Each row is where one point has got to under a steady rotation. How many steps took it there?
The counts run from 0 to 135.
[ 13  -9  -2   3 -42  17 -21 -48  22  27  21   1 -11 -10  33  11   3 -17
 -17  -4   1  -4  21  -6  14  -4 -15   2   5  12 -14 -12 -25 -10  -1] : 125
[  2  19  23   3   9   7   7  21  -2 -23 -18   1   3  -7   9 -25  -8 -21
 -26   3  -8   3 -27 -24 -13  14  22 -46  -9  18 -21   4   6  -7  15] : 55
[ -4  -9  25   0  -9 -11  -8   4   4  11  -6  -4  13  18   9  11  33 -15
 -14 -27   2  46  11   7 -13 -49  -3 -18   7  12 -18 -28 -13   1 -16] : 36
[ -1   1 -19 -13 -19  -1 -27 -12 -11  15  12 -10  -5   7 -14   5  -9  24
  17   0  16  10   6  32 -22  13  19  53  40  -4  14   6 -22   8   8] : 6
[-15  -2  -8  18 -14  18   5  -8  -7  25   1  11  -6 -19  21  17  27  28
   3   9  25   2  -6 -19 -23  17   0  34  10   0  26  -5  -8 -30 -23] : 107
[ 14  20  24  -8   5 -12 -34 -33   1  14 -10   6 -29   7  -3  20 -22   1
  -1  16  34  -1 -21 -20 -23   6   4  -6  12   4 -19  -6 -13 -12  42] : 60
[  3 -15 -17   4 -16 -13 -30  -5 -21 -13   7 -11 -10   2 -19 -15  -4 -11
  -1  -4  -4 -15   1   4  14  22  36  11  61   2  11  21  -5   1   5] : 2
[  0  13  21  12   2 -16 -16 -14  -3 -13  -8   6 -22   3  12 -10 -20 -18
 -25  -5  14  -6 -35 -35  -9  35  16 -41  10  14 -15   9  10   6  11] : 56
[ 23   3   6  -3   3  -2   5   7  13 -27  -3 -27   2  10 -19   3 -36   5
  -6 -12 -23  -1 -23   6   9  33 -18 -43   2 -20 -29  17  -1  -1  33] : 66
[ -2 -22 -11 -18   4   5 -21  20 -13   3 -19 -23   9   9 -48 -24  -4   0
  11  11 -14  16  15  15   4 -19  23  21  36  -4  10  10 -20  -2  21] : 4
[  6 -11  -2  -5 -10   1 -11  23 -21 -28  -1 -26  18   2 -14 -33   2 -26
  -4   1 -26 -11   2   7  16  12  33  -9  45  13  -8  27  -3 -11   4] : 1
[-10 -11  30  -1  -4  17 -15  -2 -10  11 -17   5 -15  23  -1 -12  -5   5
   3 -26  41  20  13  19 -23 -33 -19 -13   2  -8   7  -2 -11  29 -25] : 32
[ 17 -17 -17  21 -14 -19   4  23 -14   4  -2 -28   5 -14 -14  -5 -10  -5
  -1 -23 -21  37  11  17  28  13   1  10  17 -15   1  36   4  21  -1] : 12
[-15   5  -7   1 -27  37  -2  -4 -25   4  -4  -3   0  -1  14 -46   7   0
 -24   7 -34  -2 -10   7   4 -17  12  -6 -24  18 -25   4 -21  -9  10] : 134
[  2 -14 -10  -6  -8  31 -21 -36  33  17 -11  17  -7   4   6  -5 -22  -6
   0 -26   7  -2  16   2  21  -7 -35 -19   0 -11  15   0 -35  12 -20] : 122
[  1 -31 -23  15  -4   1  41  17 -11  -3  -1 -32 -13 -20 -12   2  15  -5
 -13  -2 -32   7   8 -19  22   3   3 -12   6 -10  21  13   9 -26 -28] : 102
[ -9  20  37 -16  20  20   3  10   8  -3 -14  21  15  17  15 -13  -5  -6
 -37   2   4  -4 -31 -22 -21  -3  23 -20 -23  21  -8  -1  -2   4   2] : 54
[-11 -15   6   0  -9 -15 -18   8   4   3  21  -6  22  26   5   4  -8  12
 -10 -42   2  20 -12  26  15  24  10  29  25 -19  21  26 -22  29 -20] : 10
[  7   2 -21  -3 -11   1 -11  10 -28   4  -5 -26 -10 -18 -32 -13 -12  11
  22  12  -4  15  16  29 -10  14  18  29  44   4   5  12  -6  -6  32] : 5
[ 26  -5 -19   2 -36  35 -11 -29   3  14  -4 -13 -16 -29  18  -4  -6 -22
  -1  -1 -22   6  31   6  20   1 -29 -23   4  10 -18  -3 -17 -17   8] : 124
[  6 -20 -13 -17  25 -20 -25 -11  19  -2  16 -25  -7  22 -21  41   5  -3
  13 -21  11  -5   6  -7  19   1  11  15  24  -5  25 -15   1 -16 -30] : 93
[ 13 -10 -13 -18   4  29  36  30   1   1   8 -47  14   1  -1  12   1  20
   2  -3 -17   6  11  20  -9   1  -8   3 -11   7  17  -5  -9 -22 -34] : 98
[ -1 -22  -3  24 -11  -4  19   7   2   8  22   9   6 -25   0  -8  -2 -15
  -7 -27  18  -3  15  13 -15  37  -7   7  15 -13  41  29  31  30 -19] : 20
[ 20  -3  -6  23   6  -2 -17  -2 -33 -22  11 -16   1  15  18   8  30  -3
  19  32  -5 -22  -9 -16   2  24  20  13   7   3  -9   7  43 -25  10] : 81
[ 17   5  11  22 -28   7  -7  -2 -27   5  -5 -20 -16  -2  24   1   9  -8
  -6 -12  15  41  23  20 -23  -8 -17 -26  24  14 -33  -5   5   5  -7] : 34
[  1  -9 -12  -1 -29  18   1  -3  26   7  16  -4  18 -31  -3 -17  26 -26
 -15  -6 -35  -3  13  -5   5 -15  -3 -15   2  22 -11 -24 -11 -29  22] : 127
[ 29 -22   2  15 -15   9  12   7 -30  14 -15  -6 -19 -24  -2 -19  -3 -26
  -4   5  15   0  35   6  -4   5 -14  -6   1  -2  13  34  29   7  -8] : 23
[  8 -13 -16 -18  34  -2   1  15  24  -6   6 -34   3  15 -44  29  -2   3
  25  -6  -3  13  11  -5  19 -17   4   4   6  -8  25 -17   0 -21 -16] : 94
[  7  -6  27  16 -25  -7 -20 -22  -6  13   9  -1  -9  15  25  13  16  -7
 -15 -22  28  31  11  11 -24 -20  -9  -9  16   8 -22 -20 -10  12 -20] : 35
[ -9  25  24   5   3  16  -2 -19   2  18  -1  24 -12   8  36  -6 -12   3
 -28   7  26 -14 -24 -21 -41  20  17  -8  -9  19  -4  -9  -4   7   8] : 53
[  2   3 -25  12 -19  19 -18 -24  28  -1   1  16 -18 -24  12   4 -21 -10
   7 -34   9   2  16  -4   7  30 -30 -28  17  -6   1  -6 -17  10 -11] : 121
[  8   4 -15  29  -6  11 -11  12 -19  -1 -41   5 -25 -30  -2 -11   2 -11
  14  -3  -1  27   8 -18  29   4 -13 -20  11  -7  -3  25  -5 -21 -24] : 113
[  2 -33  11  10   7   5   4   0   4  24   2  25   2   7  -3 -11  -5 -15
 -14 -21  22  -6  16   2  -3  -4  -6  11 -11 -24  45  30  12  29 -28] : 21
[  1  17 -10   4  -8   8 -33 -12  35  19   8  30  17 -19  16  16  13  -9
  10 -32  26  10  -2  -5  -5  12 -11   2  18   9   8 -10 -17 -16 -22] : 118
[ 25 -15 -14  11 -20 -13  13  11  -9  30  20 -14   7 -28   3  13   6  -5
   4  -1  -2  24  21  25 -13  26   0  45  -6  -2   8  18  23  -6  14] : 16
[  1  10 -14  24  43   8 -15  32 -12 -29  -2 -16   4  -3 -29  -5  12  -2
  35  15  -8 -10  -6  -3  -8  12  14  -4  14   0  11  -1  41 -13  11] : 84
[ 12   7   8  11  -8  17  38   7   5  16  -5  -8  11  -5  31  -4  -4  -1
 -28  -4 -32  31  -1   3 -14 -12  -3 -29 -30  15 -23 -10   1  15 -10] : 44
[ 15  31  19   3 -12  -8 -15   3  10 -19  12 -15   2  -1   2  18 -16  14
  -1  -3   8   1 -27   2 -29  38  -6 -20  15   2 -33  -9 -12 -15  40] : 63
[ -8  -6  -2  21   4 -15  10 -32   3  33  -4  20 -36 -18  -1   4  -9   1
 -18  12   4   3   1 -41 -20   5  10 -20   0   6   0  -9  21  16  22] : 49
[  1  22  36 -30  10  -2 -19  -8  12  14 -12   5   4  23 -13  13  -5   8
   6  14  20   5 -25  -5 -16 -19   3   3  -8   8 -21 -17 -27 -19  39] : 61
[ -4  -5   6  12  25 -12 -37  -5  -4 -12  17   9  13  29   4  18  34  -4
  13  16  12 -27 -23 -17  -4   8  34  30  10  -4   8   0  32 -17  -5] : 82
[  9 -26 -15  21 -10 -28  -7 -14 -11  21  10 -14 -15   2  -6  14 -10  -2
  -1 -16  -6  27  17   7  18  16   7  35  16 -27  17  35   6  25   0] : 13
[ 18   8  -2  -3  15   8 -33   1 -16 -20  14 -27  -7  41  26  21  -6   7
  14  -1  24  -8   2  14   4  27   2  26  15   5   4   7   7  -9 -34] : 89
[  9  -8 -29  -7   5   9   8 -14   8  13  15 -32 -21   8  -7  37 -15  29
  16   4  18   1  17  15  -9  24 -14  29  20  -3  27 -10   0  -9 -26] : 96
[ -2  -8  18  17   1 -19   6 -33  20  31  19  15  -4   9  33  15   7 -12
 -45 -10  -9  12  -8 -33 -12  -6  16 -20 -17   6  -7 -10   9  24  -9] : 46
[-12   5 -11  36 -13  21  -1  18 -10  -5  -9  13 -10 -28  24  -8  13   6
   3 -19  11  10 -15 -22  -4  32  -6  -9  20   0  12  12   3 -12 -43] : 110
